128 stands for zero in the data rows.
Here are some points:
145 107 142 150 126 92 119 125 130 136 113 106 134 107 126 121 113 158 128 142 118 137 125 102 115 104 137 102 144 131 142 135 152 143 112 107 122 127 131 121 165 124 118 110 111 116 116 124 117 120 132 125 143 90
145 93 158 122 130 122 130 145 135 134 131 116 119 108 119 124 93 127 139 119 129 140 107 109 96 129 91 124 128 115 135 135 128 158 112 131 120 111 139 127 135 138 143 120 122 118 155 109 127 118 122 121 157 136
130 151 102 163 124 54 102 37 120 80 88 138 158 160 111 150 145 191 93 148 89 112 184 109 149 158 168 161 116 183 148 100 78 109 153 35 103 139 126 152 143 79 145 125 127 119 120 112 223 111 151 127 115 80
135 112 117 126 143 141 124 126 145 158 129 117 104 132 145 112 132 100 159 120 142 144 122 126 123 117 126 131 95 181 134 150 133 116 138 133 135 94 133 137 145 81 149 143 116 135 164 133 133 132 137 108 102 127
107 174 174 157 165 115 159 137 60 126 92 106 129 135 100 131 115 143 120 83 79 92 90 126 108 158 152 117 127 125 68 50 123 120 147 169 185 121 78 97 123 144 88 122 105 126 92 162 118 120 143 148 101 75
146 161 146 131 133 147 120 116 98 143 136 122 129 115 146 115 139 116 160 144 155 100 127 145 136 95 119 122 105 160 138 148 139 128 123 129 127 124 146 119 170 79 112 140 107 143 136 121 102 139 160 134 92 101
142 163 113 142 127 71 113 43 104 74 81 128 156 156 109 166 156 155 98 128 91 88 190 121 157 150 133 153 108 163 130 102 75 117 160 52 127 134 110 133 128 78 147 107 119 125 96 114 224 120 162 151 116 89
83 151 120 133 125 144 142 142 119 134 165 159 123 157 117 131 165 111 161 163 145 130 145 161 111 114 163 140 162 92 127 64 135 93 144 168 144 131 105 160 94 115 98 150 186 157 96 149 87 131 91 135 114 180
114 127 102 156 103 127 104 108 137 103 117 113 129 129 143 138 173 70 123 131 122 127 194 120 125 109 138 121 144 77 168 139 165 128 127 156 82 133 104 143 82 151 152 132 99 132 122 124 127 127 113 161 173 149
121 131 129 131 167 135 132 106 128 164 135 122 131 143 120 125 143 136 159 157 150 143 102 147 119 124 155 106 124 164 147 118 105 118 118 110 146 113 139 142 146 101 127 130 166 133 127 144 115 121 115 125 102 143
98 174 167 154 103 67 151 133 89 135 110 179 119 168 79 142 32 249 70 143 138 166 105 125 119 172 171 177 168 71 114 118 99 119 132 105 212 159 162 84 114 200 106 127 171 107 159 106 128 182 141 39 69 103
81 145 112 126 112 136 148 152 117 119 165 175 116 158 122 137 173 94 143 158 134 122 167 151 121 107 146 149 168 84 98 60 151 80 158 181 149 135 95 159 98 117 82 155 167 176 79 151 92 148 94 128 120 175
153 109 67 134 129 101 108 130 179 133 96 89 125 96 134 104 141 111 122 134 139 132 140 82 141 117 144 96 97 169 161 161 149 145 130 97 91 91 138 134 119 134 138 129 109 107 136 148 148 113 127 141 141 90
100 137 118 118 129 151 139 113 105 141 163 150 122 150 137 125 159 122 166 151 151 131 154 163 139 106 138 125 160 104 126 97 128 107 148 154 145 134 95 148 104 113 106 142 168 168 83 153 94 135 102 148 124 172
152 117 149 85 97 144 114 146 121 116 120 93 122 112 132 100 112 117 158 134 153 125 120 135 105 118 82 121 122 96 139 135 133 167 137 140 111 115 112 143 142 133 160 111 116 149 131 122 91 108 131 132 163 150
111 167 147 110 114 86 163 90 82 112 102 188 139 165 99 145 65 231 55 154 130 176 104 117 126 161 126 172 113 65 98 161 61 132 172 98 226 153 190 58 117 212 139 159 177 125 168 134 160 164 141 60 102 141
148 109 137 134 89 118 121 137 117 110 138 120 127 125 137 129 133 124 134 164 139 116 152 114 122 107 117 132 147 106 149 141 141 161 112 111 90 136 143 144 163 114 130 128 126 127 133 106 111 104 136 142 168 135
152 179 141 137 139 113 143 83 66 89 69 97 155 146 132 169 174 134 103 101 100 42 173 137 163 155 106 126 104 134 91 105 98 118 164 92 153 135 78 114 120 129 116 103 89 122 77 116 156 133 166 188 135 88
145 96 136 123 138 117 119 140 130 128 134 105 123 108 113 119 105 139 128 130 146 135 120 96 106 123 112 120 136 117 139 125 130 176 110 101 105 99 133 131 114 147 134 108 136 121 144 113 139 115 118 140 163 139
142 93 142 145 117 99 118 132 134 133 117 114 128 112 125 112 101 152 140 133 113 152 118 100 102 111 132 109 140 131 143 130 151 138 121 110 125 124 128 124 176 120 133 116 113 118 127 127 119 116 134 108 143 91
83 152 109 121 124 138 147 152 114 134 160 169 118 157 130 131 168 111 150 164 146 123 157 151 121 100 160 139 168 97 111 77 146 92 149 168 148 133 93 157 109 110 90 153 175 177 81 154 77 137 101 131 117 174
138 127 126 130 140 148 125 120 135 161 127 114 106 123 149 117 136 101 155 127 154 124 127 132 134 109 122 133 103 169 138 152 137 123 135 129 128 97 141 137 140 81 131 137 114 136 161 123 130 139 139 128 105 124
128 144 143 121 108 130 117 128 103 148 125 128 110 135 134 130 145 109 196 119 156 107 127 142 107 127 109 107 116 123 137 113 139 102 159 119 141 96 103 114 138 105 131 153 100 134 142 122 56 136 153 108 89 123
133 107 132 142 111 101 119 143 137 112 132 121 125 117 115 123 116 137 131 158 150 122 133 106 102 112 129 145 134 124 154 126 132 165 112 111 83 123 166 163 142 126 124 123 148 116 145 106 135 106 121 138 154 135
137 91 134 136 107 109 110 143 143 117 117 121 125 121 123 105 98 143 145 122 122 157 117 100 94 120 129 130 130 126 145 124 145 134 130 121 114 121 132 144 154 125 151 120 125 118 143 123 130 109 128 103 148 111
142 117 145 94 99 147 118 160 136 118 119 99 118 116 128 106 108 106 162 124 149 129 110 137 94 128 83 128 115 91 140 132 134 159 135 151 114 113 116 146 136 138 161 116 120 139 140 125 88 107 124 123 157 150
129 148 115 108 163 166 139 157 150 120 136 165 128 149 134 173 129 122 52 77 90 113 72 162 175 183 133 133 120 150 83 150 92 108 100 118 129 171 182 80 122 181 121 107 120 106 156 88 140 157 151 130 96 146
137 130 125 115 164 163 125 145 126 146 154 129 132 120 135 95 124 136 161 105 145 125 85 151 139 113 137 111 112 177 118 126 130 118 123 147 146 125 130 127 135 116 124 127 135 143 110 144 106 142 126 124 92 117
72 152 113 124 121 136 146 162 120 119 174 183 118 155 122 141 167 96 144 160 136 120 167 151 110 108 150 153 163 92 96 62 146 89 155 182 147 137 92 157 97 115 82 157 170 176 90 147 90 148 101 122 117 175
Here are 12 more points, each followed by its number:
119 143 132 150 138 119 123 126 101 138 141 139 128 137 125 123 142 118 165 111 128 132 115 131 93 121 137 106 92 141 133 127 143 93 155 130 152 106 128 99 148 124 149 151 95 128 150 125 78 147 139 98 92 111 0
130 132 118 166 128 102 124 138 150 132 121 108 137 94 119 134 141 133 103 149 130 119 151 104 137 112 158 119 150 128 159 134 158 143 97 113 106 127 140 139 108 137 99 101 133 111 100 127 138 132 118 161 145 108 1
88 184 169 155 99 61 155 129 88 130 116 183 121 161 84 145 39 241 58 148 137 164 109 121 117 177 159 175 156 62 116 120 95 124 137 103 211 157 167 82 110 194 106 132 167 109 163 113 136 184 144 36 75 109 2
167 100 148 136 99 108 137 127 129 140 110 94 119 85 153 134 122 120 158 132 143 95 146 94 139 104 90 93 135 128 154 149 160 148 128 86 106 95 120 116 145 114 89 128 90 116 124 113 102 123 149 168 161 85 3
146 94 146 142 103 135 137 133 120 115 125 112 130 125 154 128 141 112 147 123 120 117 137 120 109 122 89 115 129 103 131 142 155 127 149 127 113 126 117 133 159 128 146 130 89 122 146 95 117 112 125 137 182 124 4
136 103 122 109 157 131 130 118 147 178 128 117 111 134 138 119 128 109 162 123 123 160 103 132 116 131 122 107 85 197 126 154 114 106 136 124 154 96 127 127 169 84 156 140 121 126 153 144 123 126 134 91 92 118 5
121 140 125 75 139 128 176 114 123 111 110 190 128 162 110 144 68 176 56 138 121 174 83 128 140 157 104 169 102 102 64 169 47 136 162 127 192 141 187 71 120 201 134 169 179 141 171 151 175 153 129 80 115 161 6
139 120 133 166 131 93 123 130 142 139 114 106 134 102 119 131 124 152 116 151 131 125 132 99 129 110 147 111 153 132 147 129 152 146 100 97 113 125 138 128 140 127 95 102 128 113 108 124 126 127 125 144 140 87 7
136 132 124 113 160 172 126 130 117 151 152 128 133 123 142 99 133 137 166 109 143 130 92 155 140 112 134 105 121 164 120 131 129 115 128 150 146 126 120 126 130 117 131 128 136 150 107 144 102 138 121 133 108 130 8
125 125 116 163 114 130 107 96 126 111 136 101 137 114 136 138 159 87 118 133 124 122 185 123 141 93 138 119 145 97 176 152 161 147 108 147 86 142 116 130 105 141 136 114 104 127 107 128 132 133 114 164 167 126 9
100 179 160 132 106 73 162 107 87 122 100 192 128 162 91 145 60 230 57 161 142 174 112 121 119 165 142 182 136 60 106 143 74 129 154 93 203 147 183 75 116 200 117 149 174 116 171 123 146 173 141 54 92 127 10
108 134 104 101 166 141 143 155 156 134 127 162 114 170 136 184 123 122 61 83 80 132 70 153 153 198 137 132 118 157 55 134 88 105 116 120 146 162 156 84 146 163 112 111 121 96 163 91 148 150 150 97 84 140 11
Which two of these numbered points are nearest to each point below, looking only along the 3 directions in which the first points spread most? Their numbers follow each, nearest first.
119 130 118 64 139 147 170 126 137 121 118 184 111 155 129 138 75 153 54 129 121 168 87 136 149 155 100 165 103 105 64 163 63 136 163 151 173 139 184 80 114 186 131 180 177 150 172 152 159 147 125 90 120 179 > 6 11
133 83 115 116 148 120 102 142 137 119 141 116 130 120 106 116 110 146 120 123 134 153 121 93 107 130 126 125 141 124 120 114 125 156 111 113 105 118 118 137 120 146 152 111 143 113 136 128 153 109 110 117 154 137 > 5 7
130 133 124 106 150 171 128 112 103 150 145 129 133 133 155 105 148 132 171 122 147 132 118 162 140 110 126 105 134 134 125 132 126 110 137 150 147 130 102 129 125 115 137 131 140 154 100 143 99 133 118 144 121 149 > 8 0
118 139 113 106 166 150 142 156 161 128 140 162 123 160 130 181 124 120 51 68 90 121 69 163 164 194 136 132 116 166 66 142 94 109 101 118 142 164 168 79 136 168 110 105 119 97 156 91 146 156 148 105 87 138 > 11 6
118 155 134 93 131 110 162 105 104 102 105 186 138 164 102 144 75 211 47 144 121 175 93 118 131 158 117 170 96 86 82 174 54 135 167 107 200 146 195 62 115 199 147 169 184 132 172 145 181 161 136 73 114 158 > 10 6
166 102 133 142 109 103 135 126 144 140 115 84 121 69 140 130 124 116 144 137 147 92 144 88 150 99 103 93 123 154 158 152 156 161 118 77 98 89 134 119 134 121 83 124 93 111 122 123 119 127 145 173 157 85 > 3 4
112 126 92 122 93 139 114 92 150 112 108 122 121 139 154 139 178 47 128 143 128 131 196 126 122 114 113 121 123 74 150 149 152 128 150 163 83 122 103 141 103 138 152 164 98 150 132 132 130 115 112 138 170 158 > 9 8
132 86 136 131 153 139 125 146 153 133 150 126 150 102 117 137 119 127 101 108 98 145 119 129 141 135 114 126 144 145 113 141 131 124 84 135 129 159 121 126 132 129 135 96 117 97 111 134 154 122 104 127 131 108 > 7 5
130 143 144 115 109 133 122 137 117 148 131 124 102 129 132 129 138 103 191 121 164 107 118 142 118 127 103 111 111 141 138 110 136 109 148 117 138 91 110 128 129 103 117 143 108 137 134 128 66 137 151 113 87 127 > 8 0
88 145 121 136 142 140 134 121 120 144 162 146 129 152 115 125 159 127 163 161 147 136 125 159 118 119 170 124 150 120 141 87 121 104 130 148 138 127 121 164 107 113 112 142 190 146 103 151 92 123 97 135 113 178 > 8 0
129 154 120 66 130 198 130 145 139 123 135 162 109 137 152 140 118 113 97 91 125 117 91 168 169 172 117 148 136 106 103 151 92 133 109 153 105 152 156 99 87 172 136 144 146 136 167 109 129 138 153 154 114 202 > 0 8
82 150 107 178 121 50 120 104 202 141 89 191 161 152 103 151 98 229 76 127 73 164 148 108 104 211 219 191 130 189 143 86 109 25 116 58 134 144 146 185 129 84 145 140 143 80 173 92 225 120 117 38 64 93 > 11 6
97 144 96 176 127 41 115 77 177 121 87 180 157 163 100 147 112 224 84 148 86 146 158 103 117 193 208 177 131 197 139 81 93 58 135 45 120 142 149 178 144 79 133 146 148 90 161 97 233 116 117 66 80 77 > 11 7
125 127 97 145 98 153 111 97 142 105 119 107 130 120 154 135 180 50 125 134 129 124 198 134 146 101 125 123 130 76 163 162 163 139 128 162 72 135 103 140 91 135 158 135 93 138 121 131 131 121 111 186 176 159 > 9 4
135 118 136 162 124 140 116 99 122 119 144 102 146 103 140 136 141 105 112 123 111 127 170 132 146 98 125 117 142 110 159 170 158 143 93 141 104 159 120 118 121 134 136 103 95 119 103 127 138 137 120 169 161 112 > 1 9
164 105 108 145 116 96 120 122 155 128 118 75 125 78 134 118 130 116 136 138 149 96 148 83 153 95 124 90 110 169 171 154 159 169 118 70 79 90 142 126 122 131 101 124 100 111 126 136 133 124 138 173 156 89 > 3 4
155 180 126 136 127 98 128 70 79 73 74 113 152 157 122 170 173 144 103 118 99 57 186 129 158 153 117 142 106 141 114 106 91 121 167 70 139 130 86 123 116 102 134 99 101 126 84 114 186 126 167 183 132 90 > 1 7
158 108 83 140 127 98 109 123 171 129 103 87 126 83 133 109 133 115 128 138 149 114 144 73 150 102 137 96 102 172 175 155 153 164 124 86 80 93 141 130 121 135 117 127 106 106 130 145 142 120 133 155 149 89 > 3 4
151 117 58 120 123 114 103 128 184 139 84 98 128 111 146 106 150 101 123 124 125 146 145 101 136 133 135 96 89 149 156 179 143 122 138 114 107 103 122 136 123 130 169 130 92 101 138 147 140 105 127 126 140 112 > 3 4
